In the data rows, 128 means zero.
Some points, one per row:
ndarray[136 85 143 104 65 127 156 107 108 138 96 141 147 78 147 144 163 203 145 120]
ndarray[29 255 52 109 66 136 115 83 204 103 73 219 90 152 110 92 84 42 112 62]
ndarray[120 199 60 142 88 110 135 82 186 120 101 122 118 99 0 143 123 116 87 119]
ndarray[113 104 158 123 145 139 117 160 113 148 121 159 104 182 199 194 119 87 210 182]
ndarray[128 198 124 52 141 121 128 113 107 150 109 240 107 192 206 79 120 57 97 177]
ndarray[59 123 157 115 148 136 146 99 81 87 151 151 122 182 128 143 130 36 152 227]
ndarray[156 22 160 174 169 151 98 147 49 142 195 103 110 118 139 177 171 242 160 115]
ndarray[118 255 108 73 143 123 125 104 159 153 93 221 116 184 190 50 119 69 129 149]
ndarray[154 96 153 161 128 118 97 142 94 128 114 134 124 151 161 110 136 80 157 145]
ndarray[151 99 162 157 153 144 125 152 107 98 151 0 187 33 138 141 166 172 98 161]
ndarray[161 63 198 180 163 150 145 155 108 114 169 58 175 95 146 141 101 198 130 94]
ndarray[65 0 200 161 189 129 82 118 84 77 167 63 158 36 180 176 102 181 116 129]
ndarray[135 193 41 161 91 120 114 116 148 95 129 86 176 78 27 84 128 171 105 115]
ndarray[119 109 143 169 170 103 135 74 73 43 143 110 158 144 116 144 176 16 86 228]
ndarray[185 65 171 101 142 118 108 139 108 124 131 81 171 72 196 158 184 132 139 141]
ndarray[171 179 110 124 124 88 190 146 134 105 143 143 150 129 111 77 163 57 126 146]
ndarray[130 116 129 142 125 117 156 125 115 124 76 166 139 114 128 120 127 117 168 103]
ndarray[162 136 133 163 118 111 58 81 147 73 155 1 228 49 43 113 107 175 128 122]
ndarray[143 152 134 123 109 107 154 123 144 96 128 130 127 127 114 134 128 120 133 134]
ndarray[173 102 107 143 94 88 147 110 148 109 130 90 132 125 109 105 143 86 148 138]
ndarray[82 67 112 108 116 99 165 115 140 86 67 78 103 163 113 97 111 44 110 144]
ndarray[98 85 117 105 105 126 61 193 117 146 147 220 122 214 129 147 111 177 187 148]
ndarray[149 189 79 126 95 105 166 160 146 114 66 130 169 109 65 82 105 107 89 138]
ndarray[80 255 18 119 54 121 111 143 174 126 91 142 98 112 43 82 97 95 48 50]
ndarray[137 22 237 163 158 165 101 156 126 102 173 134 161 103 141 194 130 255 148 85]
ndarray[113 21 141 49 129 155 130 164 105 172 167 176 99 181 150 204 118 140 192 166]
ndarray[129 20 155 156 124 108 117 117 95 134 109 94 136 93 142 172 171 108 148 121]
ndarray[111 157 94 126 173 118 155 163 103 57 158 46 166 132 70 84 169 103 61 238]
ndarray[106 191 65 95 69 144 145 137 134 133 70 196 119 147 148 116 101 104 129 98]
ndarray[146 23 150 197 150 114 104 82 130 137 117 80 127 61 146 146 164 163 81 155]
ndarray[59 255 76 77 132 126 129 62 182 156 38 255 86 202 163 35 63 86 114 101]
Then 12 other points, each followed by its number:
ndarray[172 76 174 150 153 117 124 148 124 141 140 89 142 93 162 142 129 57 149 142] 0
ndarray[81 128 140 131 141 130 154 86 74 9 143 105 122 168 121 87 110 0 107 233] 1
ndarray[125 120 160 153 134 114 103 112 105 129 102 44 156 61 107 140 125 151 151 134] 2
ndarray[171 71 201 144 158 133 93 125 77 187 121 146 137 134 200 154 139 129 171 126] 3
ndarray[148 224 100 169 114 136 100 123 133 149 169 198 28 102 53 111 116 59 46 42] 4
ndarray[158 151 92 113 69 104 129 130 143 131 83 100 145 115 113 136 149 214 153 102] 5
ndarray[102 212 111 79 112 119 137 75 182 194 86 255 97 166 209 95 103 78 109 55] 6
ndarray[144 60 189 142 157 128 126 113 121 177 163 122 173 117 166 146 110 207 159 82] 7
ndarray[125 70 150 127 123 133 155 146 141 177 151 92 104 122 101 177 171 255 129 117] 8
ndarray[128 0 117 126 117 142 132 127 82 110 157 128 73 216 146 191 107 48 167 197] 9
ndarray[159 112 139 140 133 121 139 125 111 143 137 44 157 57 80 131 147 138 138 117] 10
ndarray[105 243 1 111 44 118 193 148 148 183 75 162 114 118 36 103 91 97 107 78] 11
Which three of these numbered points are nearest to each point below, looking only along the 3 directions in which the first points spread most? Their numbers follow each, nearest first.
ndarray[165 62 167 56 107 129 115 170 131 174 172 153 160 140 170 148 130 196 193 73] > 7 3 8
ndarray[46 255 38 125 73 124 125 74 202 93 71 224 53 136 54 43 81 85 50 55] > 11 4 6
ndarray[134 53 168 133 144 129 89 152 91 139 129 75 188 101 177 137 167 129 142 146] > 0 3 2
ndarray[103 53 185 178 153 178 187 139 157 117 202 155 129 162 127 205 133 255 151 60] > 7 8 3
ndarray[147 65 181 177 193 162 128 150 133 111 156 65 167 40 156 159 119 187 117 126] > 2 8 10
ndarray[156 113 145 164 144 119 117 109 90 138 112 18 140 81 136 134 168 199 99 157] > 2 10 0
Here are 12 other points, each followed by its number:
ndarray[65 56 133 130 166 132 127 114 80 35 152 117 127 175 114 131 152 24 131 236] 0
ndarray[114 33 245 166 170 188 88 148 117 168 209 66 127 88 147 209 169 215 131 100] 1
ndarray[138 84 148 122 122 151 135 134 103 161 161 134 142 139 140 159 126 209 176 102] 2
ndarray[84 90 115 107 141 137 112 120 91 103 143 163 96 217 190 131 118 72 124 200] 3
ndarray[164 76 164 193 212 155 145 126 157 86 144 67 178 12 140 123 104 177 114 89] 4
ndarray[102 96 190 166 124 174 154 150 176 141 204 173 168 162 118 187 95 255 152 1] 5
ndarray[97 60 144 159 150 124 130 120 83 57 106 114 77 184 152 165 135 0 141 199] 6
ndarray[75 215 112 81 178 132 102 106 147 178 95 255 88 194 255 84 84 10 86 57] 7
ndarray[173 45 205 153 161 159 123 154 126 135 182 105 130 137 138 193 142 251 154 96] 8
ndarray[179 89 140 155 169 115 132 144 108 103 141 74 205 29 70 125 154 154 104 139] 9
ndarray[167 57 91 86 125 120 129 78 138 162 105 135 146 42 169 116 117 11 151 84] 10
ndarray[178 52 113 123 110 114 141 131 135 139 92 89 102 121 137 118 140 153 159 117] 11
The same question for these:
ndarray[65 175 96 99 140 133 133 106 128 148 86 220 118 205 173 86 112 57 118 98] > 7 3 10
ndarray[192 115 156 128 144 152 96 134 119 143 177 76 179 84 112 171 133 242 129 115] > 4 8 11
ndarray[119 63 196 141 162 170 110 130 121 144 192 124 130 143 110 204 159 255 163 53] > 8 2 5
ndarray[167 90 198 133 164 150 78 130 131 179 140 174 90 104 203 114 106 155 121 100] > 2 11 10
ndarray[105 134 132 87 131 143 108 112 113 141 146 183 105 181 227 144 137 70 110 223] > 3 6 10
ndarray[155 61 200 117 132 110 139 101 157 145 175 69 136 110 86 170 136 245 141 115] > 4 8 2
